In the data rows, the value 128 means zero.
Some points:
191 168 64 82 129 161 220 83 25 151 228 102 144 50 126 35 160 173 0 116 66 185 94 146
151 107 132 125 113 133 188 35 80 132 179 110 136 110 126 125 148 174 57 110 117 148 101 140
198 130 112 132 97 137 193 0 29 187 234 117 176 96 77 98 124 182 0 125 130 138 48 134
99 102 188 136 123 121 89 196 195 161 57 111 127 170 98 215 109 94 254 175 152 77 160 117
93 129 140 138 141 124 96 180 206 110 50 150 85 165 136 178 134 105 222 145 142 106 170 112
112 87 185 170 122 142 97 154 160 113 77 112 96 167 89 211 131 128 236 172 157 76 135 107
88 142 187 145 126 114 104 126 144 136 77 147 134 152 135 154 111 107 217 96 146 117 151 125
170 115 120 166 96 129 151 69 73 207 181 121 175 130 86 174 144 166 65 116 148 115 87 119
102 160 100 76 131 144 101 241 187 50 75 123 90 123 164 77 106 93 170 161 122 142 144 137
217 127 99 143 118 153 219 20 21 203 247 120 171 71 107 69 136 193 0 95 115 160 66 139
148 149 76 124 135 140 134 119 134 117 142 111 136 123 145 99 130 120 132 132 119 158 117 120
146 127 143 132 127 140 142 126 108 181 137 124 138 124 125 116 133 152 82 104 121 123 136 120
118 122 83 105 126 117 114 102 113 121 131 161 118 123 166 116 123 139 109 127 130 117 113 139
94 115 160 157 125 112 83 187 167 108 51 126 119 167 119 222 122 97 253 132 152 98 165 106
120 105 159 126 127 119 99 181 175 139 96 131 143 159 126 199 105 113 211 166 151 73 170 114
108 154 108 110 130 110 147 138 107 104 120 132 112 112 163 92 108 132 117 122 117 149 128 141
96 105 152 169 130 92 120 54 98 115 116 154 194 154 108 162 106 132 177 72 173 79 92 110
101 110 114 110 142 128 132 138 131 113 136 145 123 141 155 87 122 119 140 95 148 142 138 141
131 95 154 127 129 129 114 118 133 111 94 138 148 165 93 199 117 132 205 162 163 91 114 103
107 116 171 164 122 118 88 120 154 118 95 142 130 174 142 162 102 107 195 160 183 98 132 99
136 146 138 130 137 123 144 140 124 133 147 125 137 111 145 110 131 132 61 163 139 136 138 149
84 111 149 139 117 106 94 113 127 118 76 149 147 159 103 153 105 111 228 102 151 95 141 105
85 175 114 108 123 115 114 208 191 81 94 129 100 124 183 99 126 96 190 106 114 147 113 130
176 122 46 92 130 150 197 92 73 133 214 119 113 57 143 60 119 152 0 120 70 185 102 163
105 137 134 102 123 148 78 218 187 100 69 125 102 139 117 135 111 86 199 137 98 139 161 129
114 157 144 113 160 129 61 244 214 70 71 119 52 122 153 117 155 85 177 184 101 146 194 114
98 165 130 79 140 121 104 190 172 62 97 124 94 127 175 90 108 84 179 122 100 151 165 133
162 101 97 92 127 156 144 122 97 123 181 130 130 105 132 89 131 148 90 138 113 169 114 109
100 84 169 167 136 107 80 119 146 155 65 137 154 168 85 220 110 107 232 139 153 74 153 100
205 107 70 128 117 159 195 49 24 172 255 113 153 59 109 52 148 196 0 109 83 178 66 159
157 118 154 118 127 141 157 116 115 165 167 117 153 118 114 153 134 161 71 109 136 132 118 157
95 125 114 116 122 99 89 136 156 125 102 156 141 162 146 149 106 96 178 92 115 111 132 147
83 135 92 107 160 127 75 239 204 100 73 129 80 127 140 133 95 92 212 126 115 124 170 128
163 134 120 120 128 154 151 58 62 132 190 112 127 102 108 93 140 165 20 130 143 128 113 132
94 157 153 133 134 126 91 179 169 127 85 132 116 135 145 137 109 96 178 131 120 119 159 129
99 122 169 126 141 128 67 169 192 129 83 135 117 164 114 172 140 104 249 176 123 107 153 117
200 110 84 137 113 139 216 0 37 170 234 88 194 70 95 110 137 198 0 95 113 146 78 139
100 119 177 143 131 119 98 190 188 149 72 107 130 166 140 181 114 83 225 170 115 98 159 132
69 144 158 181 102 101 110 83 118 139 93 146 165 167 99 179 108 118 223 104 161 88 116 110
103 116 160 149 128 120 81 189 159 108 82 131 138 165 103 178 131 103 208 134 147 104 161 120
106 137 164 126 130 136 95 212 184 109 80 124 100 175 135 169 137 87 211 186 136 101 166 115
102 143 161 121 118 114 79 235 189 83 72 139 95 157 153 127 139 94 215 138 165 103 171 125
121 139 104 108 137 98 150 125 98 148 124 135 132 142 162 106 142 128 149 117 127 150 134 119
174 147 84 102 128 155 206 67 88 142 215 123 138 68 122 53 155 155 0 125 108 180 83 158
155 163 72 97 150 154 158 118 112 117 169 123 85 79 127 64 134 135 42 146 107 184 123 153
126 97 172 157 102 104 125 54 65 157 137 139 184 139 90 167 119 156 118 106 183 103 109 139
89 126 147 113 137 136 78 164 159 94 59 146 120 153 142 175 138 103 211 131 136 101 167 127
110 90 185 155 113 100 116 65 120 126 100 156 175 171 115 166 118 112 191 94 138 78 134 110
196 128 79 123 119 161 223 51 57 142 232 114 137 62 138 51 142 192 0 116 97 179 106 153
161 121 154 158 105 132 184 54 50 208 181 124 171 123 85 136 100 175 36 132 127 116 107 129
103 135 151 119 132 112 80 191 198 138 53 132 94 152 121 156 136 101 192 152 149 101 152 107
188 151 30 92 141 149 209 89 68 127 203 102 128 37 151 10 184 156 0 118 85 211 98 160
100 124 134 126 134 102 103 165 127 132 117 134 132 145 132 105 136 119 181 100 143 97 130 128
105 139 117 85 145 111 110 140 145 79 114 140 128 120 160 61 136 112 121 122 98 150 148 148
112 73 186 161 115 118 93 143 165 160 70 114 147 176 67 255 105 125 235 197 166 59 155 102
115 157 95 117 145 134 90 215 181 69 89 137 96 142 147 101 113 90 181 151 90 123 142 125
105 160 133 117 139 142 92 212 189 105 83 108 78 154 115 144 124 103 194 158 112 117 164 126
106 113 141 113 137 91 143 131 134 101 110 135 147 150 152 113 139 122 167 81 163 121 112 116
166 92 145 168 121 127 151 37 73 185 163 135 174 113 103 103 127 161 55 97 137 138 89 129
168 134 104 101 138 148 153 108 104 119 197 117 117 93 137 89 175 159 27 136 101 145 81 141
92 141 153 162 146 139 84 168 179 142 87 134 125 151 124 152 117 107 176 156 123 101 165 108
97 106 193 169 117 84 103 88 110 138 101 140 167 187 108 166 131 131 216 63 167 72 119 112
120 186 108 78 131 121 134 140 130 121 124 133 122 110 182 84 117 119 106 125 116 148 129 142
99 81 197 154 126 131 81 179 194 126 70 121 110 163 137 191 103 101 201 151 141 101 144 116
134 138 65 84 141 133 164 156 103 132 167 103 112 81 147 63 159 147 48 153 100 176 133 128
99 143 108 129 124 122 89 177 156 96 70 109 107 147 150 134 140 85 214 135 129 115 167 130
212 126 119 175 109 140 218 0 23 190 250 114 184 91 97 85 138 193 0 107 123 159 66 126
85 136 149 142 137 123 81 165 175 104 71 132 97 159 140 149 130 98 223 138 139 117 156 122
149 124 128 131 107 131 154 75 90 170 160 122 157 120 117 144 145 160 86 85 115 99 93 121
114 139 128 125 152 141 76 210 190 74 76 126 84 149 156 123 120 76 211 155 119 132 151 135
108 129 117 102 152 144 100 188 180 88 92 135 76 145 150 117 133 95 197 136 111 128 150 115
142 148 78 89 137 134 135 142 140 100 160 129 112 109 143 65 99 123 55 110 120 151 126 141
97 118 156 109 148 128 75 216 196 89 67 131 82 157 148 155 141 90 231 155 103 127 178 117
198 146 59 118 148 154 213 59 67 127 232 116 142 67 149 36 159 168 0 108 109 179 113 146
182 110 147 178 107 131 180 40 64 190 179 119 183 115 91 137 123 178 73 105 173 139 86 127
98 98 193 151 112 110 110 143 130 152 86 137 151 164 84 208 96 129 180 107 156 94 156 97
128 128 187 155 134 113 99 121 147 109 98 129 156 156 96 155 130 113 190 135 143 85 138 108
103 117 169 156 127 122 89 174 179 131 69 127 101 154 106 181 125 108 190 179 161 100 170 125
88 130 163 146 117 118 89 171 137 134 75 134 120 153 129 170 109 100 214 124 138 91 137 125
115 127 134 140 143 125 87 177 164 138 97 113 121 159 87 187 144 108 199 152 124 115 138 136
199 112 117 140 106 150 196 74 15 181 215 106 163 94 109 96 142 177 0 127 130 164 68 135
201 126 70 134 118 165 245 19 42 180 255 117 151 68 112 91 151 196 0 128 106 182 68 149
185 119 98 92 125 147 212 80 75 135 217 118 132 64 139 53 142 182 0 102 105 181 52 151
108 120 146 144 135 134 91 193 194 120 70 125 93 160 133 219 97 107 205 169 122 96 162 122
184 141 59 77 142 152 209 78 75 129 232 103 124 46 147 16 167 159 0 141 80 202 89 143
99 100 173 193 121 103 101 85 138 151 85 142 155 171 81 167 121 130 225 135 174 86 142 115
178 144 60 93 147 142 206 70 100 103 207 103 101 84 166 29 147 175 0 127 57 176 86 157
115 143 93 89 138 109 141 127 123 122 125 134 100 111 166 75 152 136 118 109 100 155 107 150
112 148 118 82 137 141 97 222 210 90 60 102 65 129 144 133 130 77 204 178 108 124 169 119
105 140 124 126 125 124 102 140 148 81 105 145 108 127 152 107 107 106 187 101 138 122 137 141
109 119 173 182 124 130 86 176 160 174 67 128 125 181 111 211 91 120 216 151 131 90 140 122
172 139 102 107 135 159 175 116 83 108 193 116 108 75 143 38 138 170 3 98 91 195 106 164
105 149 114 159 112 113 90 120 125 145 114 140 166 138 100 148 111 127 201 97 172 132 122 119
101 126 152 162 112 89 116 81 93 121 109 157 168 175 87 144 105 127 182 92 169 97 117 122
178 173 62 97 143 161 196 66 98 132 213 114 99 46 138 44 180 153 0 120 81 201 113 138
102 120 179 158 116 110 83 109 138 140 88 150 162 175 111 181 118 101 241 109 188 81 139 113
108 147 147 97 140 142 77 199 209 102 60 128 93 143 147 163 116 94 221 164 108 132 166 112
121 114 136 118 105 86 106 88 89 126 120 144 142 149 105 134 107 138 141 89 128 102 119 128
These points spread out most along one direction. How far along it is each point below, from 0 to 99? The average is 50, and the first point in the table lies past the average.
99 101 160 172 121 113 83 192 200 149 47 138 135 171 129 212 118 91 213 172 144 66 137 114 31
181 157 43 98 141 142 216 84 73 110 220 119 113 46 155 29 154 156 0 116 64 174 99 145 76
205 104 97 140 113 148 225 0 25 191 251 108 185 81 106 82 119 181 0 93 132 173 74 143 80
112 164 99 97 137 135 107 130 134 119 143 134 120 125 162 74 105 126 141 86 127 151 116 129 52
99 130 198 154 135 125 95 162 114 144 87 147 117 143 127 169 118 108 209 157 131 90 132 125 38
111 128 103 107 153 133 101 209 200 86 87 127 78 124 193 138 122 93 160 160 116 126 146 138 40
161 125 131 127 130 142 170 112 99 113 173 128 147 103 119 128 137 149 64 127 118 119 132 129 60
93 103 168 157 132 138 79 229 179 118 75 122 90 160 130 187 100 85 210 198 173 105 168 103 31
100 115 155 130 124 106 76 140 185 131 78 145 126 158 158 170 124 95 190 136 146 113 145 115 37
123 180 100 103 139 130 117 187 140 109 141 140 102 124 162 86 141 130 132 92 114 153 146 168 51
95 95 155 178 103 96 83 71 151 135 84 138 131 164 101 216 103 119 255 113 156 68 145 111 35
189 135 110 114 107 149 207 33 46 152 241 115 150 65 110 62 137 188 0 97 78 176 96 148 78
160 119 89 81 128 142 157 117 99 128 166 115 119 90 123 102 135 144 45 136 96 163 104 130 63
115 119 143 148 124 143 81 149 150 143 84 124 136 151 122 160 103 113 202 130 155 88 143 114 39
97 134 127 140 132 106 103 207 168 118 106 145 101 146 157 154 151 107 214 157 164 130 135 133 38
103 109 184 173 122 132 97 140 164 156 91 125 122 153 101 222 130 121 197 137 141 75 147 101 37
178 141 135 122 157 142 211 5 19 189 224 118 166 72 110 98 134 181 8 82 128 151 89 133 76
169 131 106 124 134 154 154 133 132 114 156 121 97 88 152 102 127 141 84 130 126 169 143 147 58
79 147 89 126 130 86 88 161 177 94 73 141 108 158 154 139 147 111 234 157 129 121 126 121 37
100 151 147 115 120 121 101 161 168 109 76 131 112 153 141 124 149 99 199 141 141 107 155 128 39
104 164 99 91 131 138 100 205 166 54 88 116 66 131 166 141 140 92 148 175 98 167 167 120 42
192 115 101 125 120 151 232 44 22 193 253 127 173 72 137 73 155 185 0 118 98 178 49 155 80
78 121 121 125 123 100 88 134 166 142 70 155 130 159 130 127 153 94 216 92 126 106 158 118 38
83 123 191 134 129 106 91 118 150 122 84 138 140 173 91 185 101 105 203 141 160 98 128 89 37
99 95 185 174 100 116 75 162 151 149 65 152 156 175 105 197 133 114 218 113 181 80 160 110 34
126 131 104 120 116 128 132 131 105 126 150 124 130 117 117 120 117 136 94 103 120 148 132 124 55
103 144 91 82 150 143 67 255 213 86 68 123 77 133 155 151 117 68 181 161 153 130 177 127 34
106 117 155 129 136 136 103 195 187 90 77 137 117 154 156 124 134 100 186 132 143 106 141 125 38
195 124 48 107 135 167 203 57 56 122 243 123 130 72 119 26 148 173 0 125 83 209 89 132 78
101 128 132 137 130 97 116 91 133 71 124 151 141 149 132 95 118 133 142 85 143 132 121 137 50
133 87 181 152 108 117 150 38 84 148 148 144 157 132 98 133 126 159 116 110 128 114 96 110 57
195 112 83 142 107 131 236 0 15 168 244 102 183 71 95 128 136 194 0 103 114 158 72 121 79
114 148 86 127 133 101 115 158 131 88 128 147 133 111 138 101 129 114 119 102 112 155 143 168 51
